128 stands for zero in the data rows.
Some points, one per row:
[154 137 141 112 110 137 120 163 129  97 133 150 103 151 119 127 163 121 132 132 126 139  70  98 117 116 138 147 124 169 145 132 122 173 107 119 120 105 116  68 138 124 109 155 109  86 120  97 202 187 140  64 129 143 170]
[103 122 125  71 137 165 138 142  97 103  62 114 122 121 161 114 180 126 107 119 121 112  93 141 109 173  92 104 117 171  86 144 110  80 137 124 163 129 123 140   9  77 136 122 167 115 189 131 187  42  91  73  82 126 141]
[125 105 117 110 135 146 167 120 103 139 102 137 154 111 171 127 168  96 116 170 141 168 158 130 123 130 117  77  88 123 132 161 114 139 132 146 159 141 118 143 123 104 140 132  73 123 113 107 148 134 142 123 124 135 145]
[116 111 201 102 155 162 115 102 182 176 124 104 163 116 139  91 124 170 154 110 159 135 110  68  69 158 125 127 142 151  84 125 113  76 126  80 161  67 148  88 135 127 109 141 163 223 100 141 203 188  84 102  78  53 111]
[126 114 107  60 110 124 109 127 129 125 111 142 159 169  93 108 170 111 113 136 114 137 176 139  80 136 136 114 106 132 165 143 131 100 168 166 176 130 155 105 113 127 126 130  89 136 127 124 117 136 149 135 108 119  99]
[167 136  59 170 117 157 130 191  90 151 129 162 160  32 185 122 152  98  95 117  59 148 158 169 133 110 112 110 173  71  50 165 146  43 156 139 131 132 104 123 126 116 177  79 160  96  87 137  83  81  76 168 152 151 191]
[ 41  70 115 120 125  95 150 186 127  80 127 102 138 129 154 139 172 131  58 238 249 175 100 255  73  99 148 102 107 101 205 188 133 146  62 113  92 140  79 136 120 131 121 111  84 135 189  88 158 114 190 152 154  96 107]
[ 98  82 118 144 106  67 133 169 133 122 132 161 150  58 149  72 196  89 141 148 111 140 119 255 101  42 128 105 146  75 170 144 173  42 123 138 114  95 116 136 108 126 151  77 118  67  95 111 145 126 160 199 184  93 167]
[151 137  37 161  82 163 124 127  64  42  88 168 235 105 135  99 219  84 142 141 110 155 156 151  84 120 216 114 115 104 215 143 149  70 187 195 168  78 154 134  69 107 112 212 108  56 154 120 201 196 178 176 102 119 147]
[173 151 171  83 102 175  64 163 205 128  99  96  66 176  96 224  50 156 150 159 127 103  63  53 137 136 150 173 127 190 198 168  45 253  94 161 122 163 140 122 121 112  85 147  78 163 126  69 212 201 162  82 103 120 137]
[ 93 122 129  91 128  69  74 144 149 143  79 128 125 187 121  83 116 200 147 133 126  48 181 171  25 143 128 169 139 150 122 113 100  65 177 151 184 192 190 138  91 103 107  67 141 217  88 125  35  61 118 209 125  17 152]
[ 87 183  67 255  89 111 154 146 118 186 109 122 136 179  65 151  64  60 121 135 193 156 214  96 255 118 179 137 199 159  58 101 182 214 123 146 125 130 104 186 121 190 181 116 145 101  72 196   0 184 191 169 144 105 150]
[103  71 242  40 133  95  95 156 191 105  58 109 135 142 134  93 133 163 138 152  98 107  77 192  48 106 132 142  94  98 185 170 130  92 134 126 114 108 137  88  90  97 187 125  44 137 146  70 176 109 148 152 137  91 136]
[209 158 130 141 114 141  98 133 139 124 113 178 135 122  98 101 197  85 115  92  51 119 199 109 114 173 136 184 188 110  78 123 153  53 177 135 148 112 174 115 114 136 126 131 130 131  79 134  89 134 136 168 169 151 175]
[111  86 120 120 146 148  88 117 139  38  60 120 141 142 136 116 147 143 110 144 155 103 177 142  58 145 165 154 117 142 159 136 107  64  97 132 149  58 137 170  42  56 110 151  80 144 163  69 133 159 177  76  96  78 127]
Then 15 other points, each followed by its number:
[166 150 132 163 101 144 163 109  77 129 210 187 137 104  82 113 184 140  96 127 115 132 208 125 184 167 125 116  87 180 123  92 171 174 190 184 151 134 124 112 129  70 133 140  88 124 129 165  65 125 123 125 144 186  96] 0
[ 86 113 183 128 142  85 141 124 130 147 181 155  89 141 131 145  93 194  97 118 166 115  97  74  99 133 112 123 119 110 115 118 102 147 103  75  88 146 151 108 145 180 121  75 161 175 152 125 117 164  41 124  98 134  94] 1
[135 205 128 180 149  82 178 134 172  36 146  99   5 205 107 169   7  97 170  67  89 162   0  85 236  80 164 243 157 141   0 185  51 220 124  98  59 123  37 143  68 166 145 241 226  85 179 140 164  34  73  35 162 205 171] 2
[ 84  90 142  91 156  82 110 151 141 113 126  83 117 159 163 130  96 137 101 129 154 107 120 152 106 125  98 133 122  87 130 129 146 113 145 146 138  95 135 135  90 127 120 111 132 120 146 118 142  64 141 144 108  90 122] 3
[162  97 147 125 109  72 167 154 177 120 158 138 125  99 129 112 184 115 169  59  80 126 113 103 131 100 135 122 116 112 152 136 154 134 122 136 143 152 204  95 145 186 113 127 165 138 123 168  86 194  52 135 154 153  82] 4
[104  50  73 134 103 139 128 177  82  96 107 164 192 130 159  94 171 219  81 166  82 153 129 233 116 110 131 138 165  64 132 153 155  21  74  79 164  55  78 145  20 106 126 119 102  95 150  85 178 186 169 172 161 136 174] 5
[155 137  93 120  39 134  91 115 113  89 182 145 108 117  73 162 150  76 143 168  66 126 111 108 163  88 172 180 139 128 171 124 153 173 114 163 100 138 120  91 158 140  83 153  90  70  87 102 158 167 153  60 107 254 110] 6
[135 183  81 120 145 166 150 121 137 207 160 107  91 143 112  78 127 146  96  95 167  99 217  68 130 190 106  86 147 156  60  98  67 142 137  59 162 129 215 202 207 136 106 126 149 201 127 197 102  92 125 214 160 144  49] 7
[126 170 111 121 115  53 169 125 146 192 192  81  94 147 110 135  79 129 137 144 163 123 129  32 131 125  83 111 174 128  70 106 109 202 119 121  53 137 159 128 156 232 119  74 138 169 168 141 134 151 105 124 134 102  71] 8
[123  76 175  71 182  96 174  65 121 131 136  94 113 173 133 119 133 185  77 180 207 159 129  90 104 100  77  52  46 172 193 132 101 207 121 133  94 219 129 137 192 102 121  64  66 157 174 139 100 136 100 133 118  60  94] 9
[135 229 171 104 116 210   0 115 217 157  88 210 124 120  70 187  91 152 166  96 126 139  71   0   0 127 129 207 188 175  79 189  63  97  93 111 111 106 150  46 100 138 137 196 123 176 137 126 255 153  64  30  64 138 175] 10
[103 102  91 102 122 125  80 158 117 107 111 159 121 146 138  64 218 129 138 140  71 142 125 199  88 115 139 149 150  93 141 124 161  43 130 116 163  75 182  93  48  93 170 136  87 129 135  92 161 123 173 122 125 140 166] 11
[138 138  79 145  68 140 101  71 116 108 148 121 107 108  52 138 108 100  94  96 117 146 194 107 210 121 193 180  90 202  88  75 169 165 151 168  93 139 146  79 164 134 100 183  90  71  57 153  83  91 153  81 122 179  74] 12
[114 150 153 214 157 118 133 163 166 103 146 109 119 131  81 131 104 110 157  83 140 118  72 100 137 113 174 182 127 147 125 115 110 160  67  83  58 127  99  82  99 157 152 201 153 136 125 141 171 114 141  60 191 139 107] 13
[138  77 124  88 140  84  90 101 184 104  71  61 133 157 112 118 166 136 102 144 118  92 123 122  47 105 187 154 107 153 163 105 115  60 195 145 160 129 164 134 111 122 101 114 111 161 109 100  55  50 143 209  92  58 132] 14
Which three of these numbered points are nearest to each point below by angle, seen from the average point of the first points? Their numbers follow each, nearest first.
[128  95 158  77 175 146 152 103 134 141 113  84  93 149 120 113 125 155  80 150 230 113 141  79 120  66 129  99 101 200 219 103 147 199 209 137 148 235 143 116 218  75  55 145 118  55  84  75  47 169 114 107 104  54 132] > 9 12 14
[177 182 108 111  84 168  72 113  56 110 131 218 178  98 120 136 166 149 174 136 125 123 156  76 141 167 127 133 115 197 150 164 135  92 182 198 163 143 158 151 106 103  97 172 161  79  62 107 147 177  98  94  94 110  91] > 0 12 6
[105  53 118 103 140  88 163 159 122  92  58 112 149  82 198  90 215  79 138 158 117 115 124 252  98 101 131 102 115  85 188 131 166  72 141 110 146  95 112 143  66 150 150 115 134  56 108 101 130 111 113 222 165 137 132] > 5 11 3
[203 168 152  70 159 133  44  67  88 140 208 178 169 167 135 123 147 179 130  61  86 164 111  92  95 174  50 130 136 226  91 158 111 115 156 131 138 207 170 118 130 114 178 110 110 160 146 158 155 139  52 141 136 127 132] > 1 10 0
[ 86 100 132 115 127  66 119 153 153 129  98  64 136 189 113  97  71 134 153 150 204 133  63 169 104 122 134 100 147 100 138 153 148  89 130  89 119 130 192 178 146 148 111 111 159 147 169 107 101  62 190 132  94  71 125] > 3 14 8
[135 125 120 107  90  73 110 146 136  29 114 142 116 163 119 121 157 149 115 158 153 126 120 136  80 107 177 178  90  94 205 172 133  95  93 117 112  87 143 143  89 118 112 139  80 138  86  98 165 137 187 107 113 120 119] > 6 11 5
[ 98 140 144  95 148  94  68  93 134 132  61  92 100 175 115 150  92 117 153 117 174  92 116 193 107 131 111 135 114 157 103  86 107  75 168 184 152 101 145 161 133 106 144  51 112 172  99 134 105  71 100 139 104  48 134] > 3 14 9
[133  95 140 101 132  77 118 139 151 108  73  84 124 173 120 138 148 157 124 135 124 103 132 183 114 148 156 132 125 127 127 155 115  90 148 137 175 107 154 139 122 111  99  70 140 130 112 123  86  99 178 201 103  92 111] > 14 3 7
